Each row is where one point has got to under a steady rotation. How many ticks took it there?
The counts run from 0 to 884.
[ 18   2   1   0   4   5   2  15 -16  -2  13  13 -10  -2 -17   9  17 -11
   0 -14  -7  -2   5  -3   5   7   2   5   7  14 -17  -8  10] | 561
[ 16  12 -18   4  14   5  -3   2 -10   6  -1  10  -9 -15 -11   2   6  -1
  12   4  10  -1 -13  -8   5  11   4  -2  -5  25  12   0  -2] | 441
[  7   6   0  -2 -11   4 -11  -2   7   8   6   8  -8  -8 -10   4  19  -8
 -12   5  -9   7 -11  -8   9  20   0   9 -13  18  -3 -16   0] | 48
[ 10  -9  -4 -15  -7  -4   6  -4 -24  -6  -6  17  -7  -7  -7  15   3   0
  20 -15  -5   3  -3   1   1  10   7  -8  10 -10  -8 -11   3] | 515
[  3  -1   3  -7   2  -1   4   0 -22  -1  -7 -11 -10   1  -5  11  13 -13
  -9  -6   2  -5 -18   6   0  22 -11 -11 -10  12 -14  -4 -14] | 612
[ 14  -3  -9 -13  -7   0  16  -6 -14   0 -15  14  -7 -22   4  13  -7 -11
  18 -10  -9   0 -16   9   4   7  -1  -4  -3   4   8  -6   3] | 144
[ -5   2   0  -6  -6   2  -2  -4 -15  -8  -3  16  -2 -13  -8  -1  18   8
 -10   8 -13   5 -11  -9   7  27  -3   9   3  -6  -2  -7   4] | 176
[  7   2   9  -1   4   6  -2   9 -21  -1  -6   1  -6   1 -12   6  11 -14
 -14   5   5  -9 -15 -10  -9  18 -13   0 -14   7 -17  -4 -10] | 611
[  7  -8   4  -8   6  -3  11  14 -17  -7   0  15 -16  -2  -9  -6  -4 -19
   1   4  11 -13 -12  -9 -15   7   0  13 -15  10   4  -3   7] | 112
[ 17   4  -3   1 -11   7 -12   6  -7   5   4  19  -6  -2  -8   1  15 -15
   0  -5   5 -11  -3 -13  -7  18   4   4  -1   9 -26  -1  -2] | 56
[  5  -7   1 -22 -16  -9   2 -12 -17  -9   0  12 -21  -1 -14   2   4  -2
  -5  -3 -18   4  -6   5 -11  11   1   2  -5  -4 -14  -9   5] | 203
[ 16   7  -8 -19   2  -4 -10  -1 -10 -19  -2   8 -13   8 -13  -4  -6  -4
  -2   1  -8  -5  -1   5 -18  16   5 -14 -17  14  -8  -1  -3] | 413
[  6   4  -9   2   0   8   1   2 -11  -1  -6  15   1 -29   1   5  -1   6
   6   8   2  -2 -26 -15   2  18  -8   8  -8   4  -2 -12  -1] | 809
[ 24  14  -4  -2   8   0   4   6 -16 -15  -9  12 -20  -1  -4  -1   5 -10
   1  -2   1 -15  -8  -9 -16  -2  -6  -4  -7  -2 -17  -5  -3] | 424
[  9   8 -20  -3  12   0  10   2 -15 -17  12   4 -21 -12  -6   4  14   4
   0   1  -3   9 -14  -7   6   1  -1   8  -8  17   8  -8   2] | 246
[ -9 -11  10  -7   4  -6   6  -2 -13   1  -6  22  -7  -5 -20 -11  13  -6
  -7   1  -2 -10  -7  -1  -2  21   6  14   3   6   1  -9   8] | 157
[ 13   4  16 -14  -2  -6   6  -3 -16   2 -14  10 -12   0 -17   3   3 -16
  -7  -3 -22  -3   6  14  -2  11   7  -9  -1   4   8  -6  10] | 687
[ 15  -6  -9  -5   1  -5  12  -3  -5   9   2   6 -21 -14  -4  11   7 -18
  11  -9   4  -6 -14   4   1  -3   3   4 -12  21   7 -10   3] | 778
[  4   1   8  -2   9   2  10   6 -26   1  -4  11  -6  -6 -15  -5  12  -5
 -12   8   4 -10 -15  -3  -2  21  -8   8   1   5   5  12   7] | 131
[ -6  -5   3  -3   9  -3   0  -2 -19   9  -2  10  -7  -8 -13   2   9  -6
   1  14  11   3 -15 -10   4  24   5  10 -12  12  20 -11  -5] | 820
[  6  -2  -4  -9  -4  -9  -1 -14  -8   2   0   4 -24  -2 -21  -4  22  -5
 -16  -2  -6 -10 -13   9  -5  10  -1   4  -5  12 -12  -1  -2] | 409
[  8 -12   0  -4   8  -7   6  -7 -13  11  -8  15  -7  -9 -12  10  -4 -14
  20  -7  13  -2 -10   5   0  10  11  -7  -7  12   8 -20   1] | 643
[  4  -4   3   2   6  -3  10  -1  -2   1  -4  15 -16 -11 -12  -3   6 -11
   0   0   3 -11 -21  -6  -9  -2  -2  17 -14  14  -4 -24   5] | 273
[ 17   4   6  -2  -1   3  -1   3 -22  13 -12  12  -2  -5  -3  14   3 -17
  16  -6   0   4  -1  -1  12  21   7 -13  -1   7  14  -5  -6] | 669
[ -5  -5  -7  -9  12  -5   6  -1 -27  -5  -4   4  -3  -9  -2   6  10   6
  14  -1   8   9 -14 -10  10  21   2  -5  -1   3  11 -12 -10] | 313
[ 12  -2  -3  -5 -11  10   7   3 -13   5   1  23   5 -26 -11   9  -6  -1
   7  -3  -5   2  -9  -3   0  13  -3   9   5  -1  -6  -8  18] | 329
[  7  -6   4  -9  -9  -3   8  -4 -15  20   2  16  -9 -12 -14  11   8 -15
   3   1   4   2 -11   1   9  14   7  11   0  10  18  -2  10] | 846
[ -6 -10   1  -8   2   1  13   1  -5 -10  -9  18  -2 -18 -10  -6   2  -5
  -2   5 -11  -6 -16   2   2  12   1  14  -8  19   8 -18  13] | 479
[ 20   6   0  -8  -9   5   1   8 -10   2  -1  13  -8  -9   5  17  -2 -10
  14  -1 -10  17   1 -12  10  17   7  -1 -13   3  18 -13   1] | 347
[ 16   3  -7   9   7   0   0   2  -2  -2   6  18 -12 -14 -11   5  23  -5
   8  -8  -1  -7  -4 -12   1   0   0   9   2  11 -14 -23   3] | 400
[  9   8   5 -12  -1  -9 -14  -8  -7  -1  -9   7 -17  12 -17   1  14 -11
  -4   0 -13   2   5   1  -3  20  12 -16  -8  11  -2 -12  -7] | 207
[  7   4  -7 -11 -17  -5  -1  -9   6  -6   0  14 -17 -11  -8  -8  18  -5
 -13   3 -20  -2 -15   2  -2  11   1  12  -9  10  -6  -4   2] | 731
[ 22   8 -11 -17 -19  -2  -4  -7 -12  -1   0   5 -17  -3   0   7   2  -8
   5  -5 -13   8  -1   4   3  15   8  -9  -4   8   2  14  -2] | 211
[ -4 -11   4 -14   0 -11   3  -8 -27  -8 -11   5 -10  -2  -9   5  -3  -2
   3   0   5   3 -19  -2  -6  22  -1  -6 -13  -2  -5 -13 -10] | 818
[ 13  -5  -1  -3   2   7   2  13  -4   4   1  11   5  -4   5   1   0 -25
  10  -6   7  -8  -9  -1   3  22   4   3 -15  26  -3 -12  -3] | 621
